(in the rows, 128 means zero)
Turns in one plane each, and the order they were made in; the first pair answered
Tonos:
[129 100 111 118 128 170 146 128 159 131 149 140 135 165 122  80 111 118
 118 166 153 134 156 132 105 104 152 137 142  70 109 105 116 151  93 120
 126 103 115 142 121  91  77]  ->  [136  91 117 109 138 173 152 127 160 123 147 147 133 153 129  86 106 118
 123 168 149 129 157 130 104 111 155 143 144  68 110 113 129 153  93 134
 133 113 112 147 121  90  73]
[110 112  77 118 134 128  82 150 144 183 102 133 143 160  88  65 140 124
 120 156 174 144 118 108 160  86 197 131  85  92 109  78 107 197 116  61
  82 128 124 152 132 102  92]  ->  [140  71 104  80 161 124 111 143 158 137  97 169 131 106 128 109 117 125
 151 156 144 128 122  92 147 129 207 146 119  84 109 139 157 232 141 157
 138 177 101 178 136  93  60]
[134 161 144 129 146 144 133 125 122 108 138 129 115 112 129 142 153 136
 105 138 147 135 100 131 104 124 130 131 170 117 116 139 135 132 134 149
 145 140 101 143 140 144 121]  ->  [126 169 141 136 137 148 130 123 122 116 138 118 118 122 126 132 160 136
 100 139 149 141  97 135 107 118 123 128 170 122 114 130 123 118 127 127
 141 126 107 135 138 149 130]
gesa:
[121 122 124 126  95 117 110 125 120 163 132 111 179 124 139 107 138 117
 119 166 119 110 140 131 138 120 140 155 143 112 110  89 122 129 116 154
 176  94 143 130 177 103  69]  ->  [116 128 130 133  86 119 112 116 119 154 136 108 173 126 143 110 135 117
 122 161 118 108 139 138 140 126 132 159 148 116 113 101 117 116 114 156
 185  92 146 125 177 103  79]
[154 154 136 154 157  86  86 126 126 148  93 109 120 101 107 153 150 157
 111 114 115 103 129 132 125 136 112 137 127 132 169 122 119 119 114  99
 128 141 114 135 111 158 157]  ->  [153 148 133 150 162  87  80 131 130 151  96 107 121  98 104 150 153 156
 113 116 119 101 130 127 123 133 120 134 123 128 172 117 125 129 116  96
 123 143 114 140 109 154 151]
[108 110 136  98 119 168 160 106 142  90 131 121 113 145 153 116 110 119
 106 135 116 122 153 153 132 133 123 134 180  94 110 161 113  89 119 158
 171 108 116 124 134 124 124]  ->  [112 102 132  93 139 159 159 116 142  79 120 129 111 131 146 120 115 138
  98 134 111 125 151 155 122 135 130 139 182  89 106 160 117  98 135 153
 165 116 109 123 137 132 116]
raz:
[137 107 171 106 119 140 150 104 137  79 143 133 108 109 167 156 117 121
 157 126 108 102 129 126 129 152 117 124 162 129 132 169 157 106 118 206
 204 144 133 121 131 123 141]  ->  [133 112 168 111 113 141 151 102 136  77 145 128 106 116 165 152 116 125
 152 123 108 106 128 137 129 150 108 125 163 131 129 168 147  88 117 200
 207 135 131 114 132 125 152]
[154 136 124 114 117 112 127 130 120 105 147  73 153 109 139 112 149 128
 156 100 151 129 140 171 155 102 117 128 114  98  50 146 139  72 159 138
 104 170 130 133 147 114 104]  ->  [156 136 127 114 124 109 127 131 119 106 146  76 153 107 136 115 148 131
 154 100 151 133 141 169 153 105 117 127 110 102  53 148 141  76 164 137
 106 172 132 133 144 118 106]
[141 155 111 153  86 145  99 114 157 174 107 133 171 193 103 124  90 141
  96 142 149  82 123 133 140 149 164 131 172 102 130  80  62 111 132  98
 123 126 162 152 154 135 125]  ->  [139 170 110 162  96 127  92 119 144 165 100 137 168 180  92 136 102 162
  84 132 145  94 117 138 137 155 155 133 167 111 129  85  54 100 150  83
 114 130 163 142 155 156 137]
les:
[138  96 119 120 150 133 110 127 123 120 122 180 155  98 117 116 146 140
 143 151 127 129 136 134 110 106 135 136 145 134 119 145 148 168 143 141
 133 148 119 149 149 117  98]  ->  [139 122 129 137 141 115 104 120 104 116 115 179 150  84 118 134 155 148
 150 130 116 132 128 136 119 113 111 130 135 164 137 153 147 144 158 131
 130 156 126 140 144 133 129]
[136 127  92 124 159 128 110 147 150 124 118 100 138 146 102 100 125 124
  92 165 176 127 108 130 138 102 167 126 123  95 120  88  99 141 141  65
  82 134 138 105 133 135  93]  ->  [145 132  93 128 166 101 101 155 140 136 110 105 143 119 105 117 128 124
 114 154 168 126 104 113 147 109 164 116 100 123 143  90 120 160 161  67
  71 154 144 118 124 140  95]
[151 140 123 148 146 115 119 129 133 138 115 147 127 123 120 130 120 163
 138 123 108 117 132 113 103 125 124 116  95 129 142 107 120 144 157 138
 118 143 107 113 105 141 120]  ->  [147 151 127 156 142 115 120 121 127 129 119 142 126 133 119 127 122 164
 124 120 104 125 130 127 105 125 111 118 106 136 137 113 106 111 153 131
 122 129 108 100 107 146 136]
[124 146 100 156  99  84  91 163 122 187 126 113 108 118 127 111  99  45
 186 149 141 100 146  58 137  89 123  77 122 182 205 140 213 158 103 123
 104 121 139 152  79  73 158]  ->  [109 179 114 181  76  86  95 145 110 160 129  95  94 140 127 117 108  55
 164 127 128 106 139  91 134  90  81  81 143 200 201 157 180  77 100 100
 117  91 145 112  79  94 208]
Pairs:
(2 to 3 turns a pair)
[141 149 145 133 169 144 157 164  96 119  97 111 122  90 116 182 168 189
  86  84 122 150 119 103  98 135  48 133 101 162 141 123 142 102 145  76
 106 138 142 134 150 161 204]  ->  [128 138 130 124 170 174 156 169 111 114 104 102 118 120 105 154 169 195
  50 100 131 156 128 123  86 120  58 147 120 125 113 107 115  87 130  59
 108 113 135 123 161 158 195]	gesa then les
[144 108 111 112 184 105 109 170 115  98 111 153 128 149 101 141 135 145
 121 127 143 155 108 112 118 112 158 130 124 118 148 110 134 169 127 141
 108 142 129 181 134 138  86]  ->  [145 141 126 137 153  81 100 154  95 112 113 141 135 151 108 149 142 136
 145 104 139 150 101 106 141 116 127 110  94 166 178 111 136 145 126 124
 100 138 149 179 121 149 125]	gesa then les
[ 99  83 148  67  93 154 139 150 161  85 138 174 131 139 146 152 128 137
 122 149 106  97 122 150 155 135 168 174 191  37 115 118 142 116 151 160
 171 121  91 121 146 118 135]  ->  [ 97  87 142  68  99 151 139 156 155  79 138 173 129 136 138 151 137 152
 113 147 106 107 120 156 147 134 166 177 192  33 104 117 136 103 158 146
 162 118  87 111 148 128 139]	raz then gesa
[156 140 173 128 148 146 183 112 100 118 108 150  95  97 130 149  89 159
 146 114 106 100 129 131  97 166 148 192 147 139 154 154 120  89 119 142
 166 153 102  90 140 151 121]  ->  [135 128 135 129 143 179 164 128 117 166 116 128 108 150  99  86  90 147
 115 147 144 103 133 133  94 119 180 188 141  94 131  90  85 112  83  88
 126 117 112  94 146 129  94]	Tonos then les then Tonos
[146 121 111 129 171 138 166 132  80 132 145 131  78  94 157 181 118 132
 126 140 107 114 129 165 113 177 135 133 131 136 139 153 141 155 153 162
 118 166 102 135 119 109  99]  ->  [134 153 120 148 152 151 167 117  75 120 153 115  73 123 154 170 128 139
 100 124 103 121 129 195 115 175 105 137 149 142 130 156 107  94 141 134
 122 132 109 104 125 119 136]	gesa then les then les
[143 123 137 128 173 137 150 143 122 108 127 138 126 120 137 140 130 142
 104 128 110 125 115 138 103 143 119 151 152 106 123 139 133 133 132 165
 154 148 109 135 131 133 100]  ->  [142 113 129 123 168 145 149 145 129 120 131 137 132 127 140 130 124 130
 109 138 120 122 117 132 106 135 130 149 148  99 124 129 139 152 123 169
 151 146 109 147 132 124  87]	raz then gesa
[ 99 130 119  93 110 208 104 121 130 109 157 144 151  95 179 146  98 116
  91  95 143  97 186 176  95 122 157 144 147  45  72 133 108 115 106 180
 182  75 142 122 159  60 157]  ->  [ 92 143 124 102 125 194 101 131 119  90 143 149 143  83 167 159 112 148
  71  81 132 111 179 184  87 127 142 149 152  56  71 142  93  87 125 163
 180  78 134 101 161  84 174]	gesa then raz
[153 140 158 159 133 174 132 105 128  50 136  38 196 155 128  85 134  68
 119 115  77  64 145 143 186 176  79  86 171 188 160 139 153  84 139 132
 146 104 170 118 109 173 166]  ->  [161  82 133 122 162 202 141 124 162  77 139  51 208 155 127  58 115  53
 129 164 101  57 160 118 174 161 141  91 174 128 137 115 179 175 125 159
 141 123 157 154 117 134  90]	les then les
[ 87 101 108 124 128 116  97 109 138  91 168 120 132 179  94  88 160 145
 110 118 155 145 136 143 138 110 125 114 116 105  98  76  84 123 130  85
  56 134 114 126 104 122 142]  ->  [100 104 110 131 114  93  91 106 131 116 170 122 143 161 104  99 154 125
 154 110 156 136 132 120 160 113 125  96  82 135 127  74 113 156 133  91
  44 152 126 147  91 116 146]	les then les then gesa
[102 137 120 126 123 132 163 102 130 138 161 112 127 128 144  99 134  83
 121 148 117 111 128 110  95 124 116  95 140 117 107 144 101 134 109 148
 152 126 111 146 139 113 150]  ->  [107 155 127 136 118 108 158 100 116 140 152 111 127 113 145 116 142  87
 138 126 110 108 121 105 101 130 103  90 126 149 124 154 108 127 123 143
 148 135 117 144 130 123 173]	les then les then les
[136  85 120 107 173 137 125 143 145  98 110 138 112  81 145 172 117 162
 143 129 107 130 133 130 112 149 133 139 160 120 113 160 162 170 148 160
 158 179  85 161 127 126  96]  ->  [136 101 120 118 176 111 112 148 127 110 101 142 110  67 138 178 127 174
 148 113 108 135 126 124 117 148 123 134 138 145 129 155 168 169 163 137
 136 187  90 160 120 140 110]	les then gesa
[ 97 155 150 117 104 149 126  88 133 114  99 146 110 113 178  63  89 132
 110 107 109 177 194 135 132 181 113 147 170 137 112 178 118  54  83 187
 167 149 155 107 125 138 167]  ->  [105 110 123  85 162 152 128 127 145 118  84 164 114  91 159  55  89 153
  92 134 119 190 196 121 109 175 163 158 170  92  87 160 138 120  99 196
 149 177 132 129 132 134 111]	gesa then les then gesa
[156 130 125 121  82 159 143 105 137 159 152 108 136 156 154 136  96 104
 148 142 131 108 136 153 147 138 109 120 141 151 129  86 157 122 130 135
 148 146 156 137 117 106 104]  ->  [142 147 121 133  83 162 143 113 129 147 144 100 129 167 138 132 110 124
 116 134 128 122 132 173 137 134  94 130 152 144 113  79 129  84 133 106
 142 127 150 109 122 125 122]	raz then les then raz
[113 134 133 128 114 154 146 120 141 104 165 127 118 151 120 131 138 142
  94 128 111 135 129 166 110 141 114 152 162  95  99 139 105  92 137 154
 162 109 124 103 152 137 130]  ->  [122 104 118 111 129 160 143 133 153 134 167 138 131 141 124 122 124 121
 118 155 124 123 135 134 114 133 154 147 145  75 101 124 134 163 130 167
 151 129 124 140 151 113  82]	les then gesa
[127 100 136 138 109 126  88 156 146 172 152 147 150 158 134 100 125 132
 106 162 138 154 109 120 110 122 177 118  96  84 126 112 157 206 130 107
  88 155  85 156 133 101  74]  ->  [132  98 164 126  83 135 107 128 154 151 166 149 149 161 166 114 108 104
 135 164 126 128 120 120 117 142 163 120 115  83 134 141 174 197 123 158
 130 159  88 163 132  84  74]	gesa then Tonos
[127  98 110 116 147 109 122 134 129 143 153 125 135  96 164 135 110 115
 164 144 124 108 122  88 118 154 146 113 116 118 154 142 154 195 136 142
 131 173 159 144 123 111 103]  ->  [121 144 133 144 119  90 118 109 107 122 152 113 124  99 173 155 122 123
 164 111 105 112 115 109 130 169 100 113 121 160 167 166 135 123 143 126
 138 153 169 114 119 134 160]	gesa then les then gesa
[152  92 141 102 166  80 133 160 142 128 118 167 147  50 141 170 120 121
 187 117 108 133 136  89 129 145 158 125 105 139 157 153 193 201 170 175
 130 193 119 168 117 126  88]  ->  [122 165 177 142 106 104 143 110 123  70 131 132 120 100 145 180 135 138
 134  75  83 137 133 156 129 161  69 140 156 170 145 187 116  35 155 151
 170 123 127  90 129 164 186]	les then raz then les
[146 127 141 115 141 132 142 111 146 104 111 147 109  94 137 127 122 152
 127 143 114 117 125 140 129 168 132 131 171  75 114 174 131 159 135 182
 154 170 119 150 143 119 104]  ->  [152 142 141 127 141 100 132 117 127 115 101 147 112  70 137 144 131 159
 143 127 105 121 116 131 142 174 122 122 141 112 140 174 148 166 153 169
 135 188 129 153 132 133 123]	gesa then les
[116 134 119 140 130 118 109 169 111 140 162 124 155 117 128 127 143 148
 123 148 166 103 104 154 135 103 124 114 106 151 146  77 115 138 137  67
  81 149 160 123  91 157 121]  ->  [133 125 156 118 135 121 141 143 116  72 169 150 135  92 169 172 131 155
 126 136 130  91 110 172 123 145 104 131 154 150 142 144 131 101 152 144
 153 168 137 113  97 163 126]	Tonos then Tonos then les
[ 93 150 140 118 200 129 109 147 119  76 121 153  54  78 123 147 135 215
 101 134 115 189 125 176 125 173  94 137 148 111  91 140 109  98 163  92
 126 152  96  84 125 174 140]  ->  [103 141 139 111 211 118 110 150 116  79 116 166  55  60 130 162 128 213
 121 135 110 186 120 156 131 183 103 133 136 117 100 148 133 127 175 109
 130 174  96 104 120 170 130]	raz then les
[129 127 101 124 145 119  78 141  89 187 124 121 135 118 116 123 167 145
 146 127 138 134 122 106 126  73 140  97  64 150 163  57 141 162 120  63
  63 118 160 153 120 116 173]  ->  [117 155 115 136 119 124  84 122  80 163 128 109 124 138 119 126 168 148
 127 109 126 131 118 136 126  81  99 100  81 165 156  75 109  95 117  54
  81  87 165 122 124 132 213]	les then gesa
[116 128 127 111 182 114 117 158 110 105 118 145 125 122 131 165 125 154
 122 122 120 151  95 134 100 137 116 149 125 102 133 139 143  93 155 107
 124 175 112 131 119 142 109]  ->  [120 135 134 111 175 107 117 149 105 105 119 141 126 117 140 175 122 145
 138 115 117 143  93 124 110 144 110 142 118 117 143 147 155  95 155 117
 128 181 120 138 108 137 116]	raz then les
[128 132 153 136 177  89 115 141 108  91  87 130 114  82 104 154 130 178
 131 106 107 138 113 139 112 134 143 139 129 153 153 153 145 147 161 127
 106 155 111  97 118 126 141]  ->  [111 108 137 117 179 142 120 147 139  93  99 120 112 127  91 111 124 173
  92 139 124 139 129 156  93 114 167 155 162  92 107 131 113 145 128 120
 110 122 100  89 137 101 109]	les then les then gesa
[116 151 120 123 122 104 118 123 129 128 114 131  88 134 119 146 134 148
  84 108  95 130 130 148 144 120 120 149 113 156 126 162  92 100 163 115
 126  99 108 111  97 154 190]  ->  [109 122 105 102 135 141 124 132 153 129 119 134  89 155 112 115 128 144
  62 140 111 132 143 155 129 107 149 161 131 100  92 146  82 125 144 122
 130  92  98 118 113 134 153]	les then gesa
[131 142  99 148 133 103 111 137  91 170 110 136 132  99 109 123 145 125
 152 128 157 126 115 110 158 124 146 108  96 168 166 112 145 148 145  87
  81 142 130 138 124 126 138]  ->  [110 156 111 153  99 149 121 108 102 142 131 109 120 157 108  97 145 115
 114 134 155 126 122 150 152 119 120 123 139 143 139 121  97  70 115  80
 111  89 131 104 137 122 159]	raz then les then les
[138 133 102 138 150 100 106 142 111 127 106 137 116  97 124 132 140 141
 127 112 116 133 134 125 126 128 131 125 117 147 136 127 141 157 161 105
 116 148 130 123 123 141 131]  ->  [125 151 109 154 116 108 105 123 108 141 115 118 119 124 123 118 137 124
 127 108 121 129 136 135 137 122 117 118 116 157 144 118 125 123 140  90
 116 120 143 113 117 136 153]	gesa then gesa then les
[135 121 131 131  99 137 143 144 123 110 157 120 114 151 188 133 147  83
 143 126 133 103 143 119 138 147 116  85 104 125 159 152 176 105 108 123
 153 137 115 142 140 110 148]  ->  [123 124 127 129 103 158 145 148 129  96 159 111 104 173 176 122 151  98
 112 134 134 111 146 142 123 141 111  98 124 101 134 143 147  75 102 107
 157 117 108 126 152 112 146]	raz then raz then les
